Each path is a new rotation, seen through one point. The rows after it are directions, each followed by how far the rotation turns it, in deg/step (0 if it stays put).
Each turn is a multiple of 5 degrees from 10 to 175, or 0.
Each row of a path follows its step; steps can be skipped.
path 1
step 1: [ -9 -20  29  -8 -14  -2 -13  -3  45 -16  11 -15  -2  21  16  -1   7  -2
   6 -39  -4   9   1   8  12   4 -16   4 -12  -8   0  -6  -7  31  11  -4
   6 -34  21  20  11  11  -2  -3 -24 -37  -7   7 -41  -4 -18   0  15  -2
  -2  22  34  15  -4 -12  10  -3  11   5 -15   3   8   1 -11  34  29  45
 -12 -16 -42 -12 -27]
step 4: [-26   4  19  -3   3  23   4   9   1 -19  26   4  -8   8  -6   8  25  -2
   2 -17 -14   5  10   8  37  -1  10  29 -17  23 -21 -13  -9 -17  -9  10
 -25 -12 -15  -3 -13  -2   1  -7  -8 -19   4  26 -22  12 -34   5  16 -33
  15  27  -5  18 -32   4  24 -11   5   1 -39  35 -22  26   4  37  10   3
 -30 -33 -21   8 -10]
step 5: [ -8 -32   2  -3   4  -4 -24 -19  35  -5 -36   4   3   4   2  24 -32   0
  -7 -17  -6   4  41  28 -10 -11   1  -9  -1  24   8  -8  -7 -30  23  26
   3 -24  -1   3 -24  11   4 -27   6  20  35  -3  11   1   3   6  15 -12
 -25   4  -7  13  -4  10  11 -34  11  34 -18  24  42 -24   4 -11  10 -16
   9 -29  -9   0   8]
step 7: [-17 -11  22 -16 -15  18  10  -6  -2  23  15  15 -14  36  25  26  17 -13
  -4 -12 -24  18  -8 -18  40  -2 -36  -2 -45  -5   6  -2  -5 -19 -32  -5
  -1  -8  31  12   7  -1  23   5 -13 -29   0   0 -10  -5 -10   6  30  19
 -13  33   6   1 -15  -5  13   3  -6  11 -15  11   7  26  25  -5  -5  16
 -30 -40   2   1  14]
step 9: [ 22 -12  -9  11  -3  18  36 -41  29 -16 -10 -10  12  23  19 -27   3   6
 -10  12  -6  -4  -5  24 -13 -15 -18   4  20 -38  30   9   5 -17  16  -9
 -19   4 -11  30   1  30   6  22   7 -14  31  15 -16  12 -11   9  -8 -10
   5 -18 -12  -2 -42 -10  10 -17   8   9 -13  36 -17  10 -18 -14 -27  34
  17   9  -2 -20  15]
step 13: [  1  21  21   9  22  -3  -2   1  10  15  10  -5  -7  42  36  14  15 -15
  11  24   7  -1 -12  26  36  18   0  -9 -11  10  19   6 -16 -37   7  31
   2   6  -2 -21  -6  -4  64   0 -34  13   3   4 -11   2 -11   2   9  11
  -8  21  28  -3 -23  -6  -9  -7  17   2  16  11  -9   2  14 -12 -19   5
  -2 -24 -35 -15 -27]
step 15: [-23  -5  23  23  18  25   1 -15   9  25  17  -2  16 -28  -8 -18   8 -20
  -4  11 -19   2   3   9 -13 -33   6 -27  35  -8   9  16  18 -18  20  -7
 -10  -4  16  23 -27 -15  -7  -2  13 -15  35 -21  13  -5   0  -3  26 -10
  12   9  -6  -1 -46   1  18 -29   1  11 -28  12   4  11 -21   9 -26   2
  19 -49   5   0  18]
step 18: [ -9 -22   8   5   5  -3 -14  -1  22  11  -9  14 -23 -14   3 -32  26  -6
  24 -17 -42  -4 -19  -6  17 -13  17 -18  10 -35  14  45  30 -40  14 -23
  11 -25  19  13   9  15 -20  -2  17 -11  14 -28 -13 -16  -8  -2  23   2
  16  -3   2 -23 -12  -4 -19   6  25   2  11  28  13 -13  11  -8   0  11
   2 -22 -25  -1  29]
step 19: [  7  20   4   3 -11  10  -1  10  22   9 -21 -15   2  22  11  -3  -4   0
  23  21   6   0  -3  39  16 -23  -9  -4  10  -8 -26  33 -17  -4 -25  12
 -20  27  25  14 -36  18  45  15 -27  -6  17   8  -2   4   3   3  27  21
 -12  20 -23 -14  -8  16 -14 -11  20 -42  18  27 -27  -3   0  18  -7  31
  -6  10  -3 -11  23]
Directions:
[  4   2  -1  -1  -3  -1  -2  -7   2  -5   1  -2   1  -1  -2  -3  -2   4
   2   0   6   5   2   6  11  -6  -5   1   2  -7   8  -1  -4  -4   8  -1
   2  -6  -5  -2   6  -5   4   4  -3   8   2   2  -7  -2  -1  -5   2  -2
   5  -4   1   1   9   0   2   5  -1   9  -2  -2   3  -4   3   2  -1  -4
   3   3 -11  -3   2]
90
[  6   0   5   3   2   6  -5  -1  -4   0   4  -2  -3  11  -2  -3   2   6
  -5   3   4   1  -2  -2   5  -7   5   3   0  -2   6   4  -2   8   1  -2
  -1   2  -4  -3   3  -5   7   0  -2  -1  -6   2   5   1   2   8   2   0
  -1   4   2 -11  -5   8  -3  -7  -6  -4   0   3   2   7   1   2   4   4
  -1   4   0  -5   5]
115
[ 6  6  4  0  0  0  7  5  3  6 -7  8 -6  3  2 -1 -2  5  1  0  7  4 -1  0
  2 -2 -2  2 -2  3 -1  2 -2 -5 -4 -2 -9 -3 -5  4 -1 -4  3  2 -9  2  2 -5
  1 -3  4 -2  1  1  4 -3 -7  0 -6 -6  3  2 -7  0  7 -2 -5  1 -9 -9  1 -1
  2  2  3 -3 -9]
110
[ 0 -2 -5 -5 -5 -1  8  3 -7  4 -2  1  5  7  3 -1  2  3  8  3  4 -5 -3 -4
 -4  3 -3 -2  3 11 -2 -4  3  1  1 -6  3 -3 -1 -2  7 -3  2  2  5  2  4  4
  0  4 -1 -2  8  4  8  1  1 -1 -3  2 -5 -6 -1  3  1  2  2  1 10 -5  0  2
  9  1 -7  6 -3]
100
[  3   2  -2  -9   4   5  -2  -6   1   6   3  -3   4   0  -4  -1   9   5
  -1  -3   1  -2  10   6   0   5 -10 -10   3  -1  -4  -3   2  -3  -1   0
   1   6  -1   6   2   2  -6   9  -4   0  -2  -4   5  -1  -1   2  -3  -1
   0  -2   9   0  -1   1   1  -1  -6  -9   0   6   0   8  -1   1   0  -8
   2   0  -3   1  -4]
60
